Families of rows that turns and mirrors carry onto each other, the same ones carrying the whole set onto itself: the rest of each named row's family, in list order
4 families of 8 rows
Kazaz: 4.0 18.7 -37.1 -29.0 5.0 14.2 -4.0 -6.1 -0.6 -8.9 -27.0 -21.3 -37.8 12.4
 3.1 10.4 10.0 -15.2 8.6 -15.0 30.5 18.5 5.8 3.2 7.2 -5.3
sovo: -23.8 14.7 -1.9 11.0 -6.7 -20.7 -18.4 10.7 -8.8 5.1 -11.4 27.9 11.9 -2.1
 7.3 -14.1 22.9 21.9 -5.1 -42.0 12.4 -39.3 4.7 -5.9 -3.0 29.9
pesum: 23.7 0.0 -19.2 -0.4 -8.1 18.5 4.4 -11.1 9.4 6.6 5.1 15.0 -13.2 26.5
 -17.1 19.2 -8.7 22.3 -5.7 10.7 29.1 -1.5 32.2 -8.1 -5.4 18.3
Kolap: 12.4 -10.3 1.0 -48.5 15.7 10.5 -6.9 -9.3 -14.2 -31.6 -30.1 7.3 -0.7 12.7
 -16.4 6.9 10.0 -1.1 -1.1 3.0 12.6 26.4 29.8 -12.6 -4.9 14.8
pum: 17.5 -16.0 -2.6 -44.0 12.9 9.9 -2.0 -16.6 -16.4 -26.4 -38.0 8.9 -6.6
 12.3 -14.4 8.5 11.8 -1.4 -10.8 0.7 11.4 26.0 25.3 -4.1 0.2 11.4
Radam: -9.9 31.5 1.9 -17.8 1.1 2.4 -18.7 20.3 -45.5 -5.2 -30.5 29.9 -8.3 -5.1
 10.0 -7.3 8.0 -21.7 -12.5 -24.3 -22.5 -2.9 22.7 -10.6 -18.5 26.2
sitaz: 4.6 14.6 -34.0 -36.0 12.0 8.2 3.2 -1.7 -3.9 -17.4 -31.5 -21.2 -36.4 18.7
 2.7 -2.6 5.6 -5.5 9.5 -13.4 29.6 7.5 -5.6 -0.9 13.0 -4.9
tiro: 2.3 25.9 -11.9 -9.7 -14.7 -5.5 -24.7 -1.5 -40.0 -26.5 -32.1 -10.5 -14.9
 8.4 6.7 -22.2 27.0 -13.4 7.2 -36.6 5.0 -7.4 -9.5 -11.5 0.2 54.7
kemir: 16.6 13.7 -38.0 -31.4 9.0 11.4 0.7 -2.1 -4.1 -12.5 -31.9 -21.6 -33.5 9.6
 -1.9 3.3 9.2 -12.1 -1.6 -17.4 25.5 15.5 -3.7 4.4 6.4 -7.6
vatug: 14.7 6.0 -20.0 -3.2 -20.0 14.9 -2.4 -4.0 20.0 3.3 3.5 10.8 -19.2 32.1
 -20.2 18.9 -4.5 21.5 -9.3 -1.3 30.3 -5.6 36.3 -5.6 -3.2 9.4
Vori: -10.6 -11.2 -35.5 -17.5 26.3 -7.5 -10.4 4.5 11.0 -8.7 -5.6 0.0 -8.7 1.5
 2.8 8.0 13.7 39.3 8.8 2.9 36.2 -19.3 12.8 -5.7 5.0 -3.9
gusef: 17.7 15.4 -17.5 20.4 -23.2 -6.4 -28.9 15.8 -28.9 -5.0 14.3 10.4 -14.1
 8.3 3.0 -6.9 6.2 13.5 1.7 -10.7 -13.5 -32.2 21.0 -10.9 -28.8 43.3
Supo: -6.5 -13.3 -24.0 -12.8 26.0 -3.3 -13.3 -0.5 11.9 -4.0 4.0 -4.0 -5.2 -5.1
 7.7 4.3 10.2 37.0 8.0 7.4 31.7 -12.1 19.2 -1.4 -4.1 -10.8
foga: 16.5 11.8 -15.3 19.8 -17.4 0.3 -32.4 17.2 -23.4 3.8 16.1 6.4 -20.6 -2.5
 9.1 -8.7 5.1 9.7 0.5 -7.9 -8.5 -32.9 22.2 -7.7 -29.2 44.5
Per: -0.3 25.4 2.2 -18.5 6.5 -1.7 -15.1 20.5 -43.5 1.5 -30.7 22.9 -14.2 -12.6
 5.9 -9.9 11.7 -23.3 -14.7 -25.6 -27.1 -4.8 19.5 -7.0 -16.4 22.8
sig: -29.7 10.1 2.2 15.5 -8.0 -21.4 -15.8 -0.5 -8.6 7.6 -13.6 26.1 5.5 -0.9
 13.0 -9.4 24.2 21.8 -7.1 -35.8 11.4 -39.2 13.6 -1.3 -0.3 31.7
sunun: 19.3 23.6 -12.1 28.3 -29.3 2.7 -28.1 9.6 -20.3 -0.8 13.4 5.5 -12.5 -4.2
 6.1 -12.4 3.7 14.3 3.7 -9.5 -3.6 -23.7 16.2 -6.6 -18.6 48.0
Zoku: -6.0 32.2 -2.8 -3.4 -8.7 -7.2 -32.8 -7.7 -35.6 -22.7 -29.1 -18.8 -16.0
 11.1 9.1 -22.3 19.3 -15.5 4.2 -37.0 10.0 -11.4 -4.7 -12.0 0.0 50.7
fafif: -9.1 -14.5 -26.9 -15.2 26.5 -4.8 -11.7 5.3 11.9 -16.4 6.8 -1.5 3.6 0.7
 3.3 4.2 17.6 38.4 12.7 3.7 30.4 -6.9 16.0 -4.4 -7.9 -4.4
suv: -2.8 -19.2 -29.1 -14.3 25.1 -12.2 -0.3 1.0 12.8 -9.6 -0.6 -3.6 1.1 0.0
 5.5 3.9 20.3 35.0 8.5 4.1 25.3 -9.1 19.8 0.7 -5.8 -8.6
Lil: 3.8 31.3 -7.1 -6.2 -27.3 -0.9 -22.7 -5.4 -36.7 -26.2 -27.5 -15.6 -24.0
 3.5 15.5 -26.1 19.0 -12.0 6.2 -32.7 3.0 -8.5 -7.1 -6.3 0.5 45.7
Tizu: 23.9 -4.4 -20.4 -8.9 -21.4 17.4 0.5 -6.9 18.9 6.1 4.6 9.3 -23.9 22.3
 -21.1 19.9 2.1 20.8 -9.2 -3.1 32.8 -6.7 30.6 -4.1 -3.7 13.3
Bir: 0.3 20.2 -4.5 -5.3 -15.6 -9.9 -26.1 -13.9 -36.5 -22.2 -33.5 -12.8 -18.8
 8.4 12.8 -18.2 23.3 -19.0 6.4 -40.3 10.5 -10.6 -3.4 -7.1 1.3 53.0
zaz: -25.4 12.5 -6.1 12.8 -6.2 -23.9 -27.9 11.8 -15.8 3.3 -16.3 30.3 6.2 -9.3
 14.2 -12.5 25.4 28.4 -11.7 -31.5 8.0 -34.4 20.9 -7.8 2.1 22.4
Keti: -0.7 31.1 -3.8 -17.7 1.5 -3.4 -11.2 23.7 -45.0 -2.4 -37.2 26.5 -5.7 0.0
 1.1 -14.6 16.5 -19.2 -16.3 -27.4 -25.4 -1.4 16.7 -10.6 -12.3 27.1
Lev: -31.2 22.1 0.1 15.6 -6.2 -20.0 -19.7 9.5 -10.9 9.9 -8.7 27.6 4.8 3.2
 12.9 -14.8 19.6 25.5 -3.3 -31.7 12.0 -36.9 18.1 -10.5 2.0 27.6
Romi: 8.7 19.9 -12.0 19.1 -20.9 1.3 -35.5 15.5 -24.8 0.9 17.2 10.6 -13.4 2.6
 7.5 -10.0 5.0 16.5 10.6 -5.1 -3.9 -29.5 22.8 -14.9 -23.6 47.6
ninut: 15.2 -2.0 -15.1 -2.7 -18.7 15.9 -4.8 -16.2 15.3 5.6 3.8 11.1 -20.8 23.5
 -9.9 19.2 -7.2 23.8 -6.4 4.6 34.8 -6.5 36.7 -3.6 -1.6 9.2
vuval: -3.3 24.2 4.2 -19.2 1.0 -2.9 -25.9 15.6 -46.1 3.9 -38.5 25.5 0.1 -7.0
 6.8 -17.7 21.9 -13.9 -19.2 -26.7 -20.4 1.2 22.5 -9.9 -12.5 20.2
musug: 6.6 26.7 -37.3 -29.8 6.3 9.1 1.8 -0.4 -2.3 -12.6 -26.7 -20.9 -32.1 19.4
 -4.1 6.0 9.6 -13.5 1.0 -21.7 29.1 17.1 3.1 -3.4 6.3 -9.8
dut: 10.0 -12.8 7.8 -42.9 22.4 11.2 -5.2 -11.6 -10.8 -23.8 -30.4 4.8 -10.0
 11.0 -12.1 4.2 8.2 -2.1 -8.4 4.6 14.0 26.9 35.9 -9.2 1.2 12.1
bobuf: 17.1 -9.8 -3.0 -44.0 17.5 17.8 -5.9 -13.6 -21.5 -10.4 -30.7 14.9 -6.7
 22.0 -17.4 10.3 8.6 -2.2 -5.4 5.2 11.2 28.4 26.5 -11.0 -3.5 11.5

Which other rows belong to the same family as fafif? Kolap, vatug, foga, Per, sig, Bir, musug
Which other rows belong to the same family as tiro? pum, kemir, Supo, Keti, Lev, Romi, ninut
Which other rows belong to the same family as Radam? Kazaz, sovo, gusef, Zoku, suv, Tizu, dut

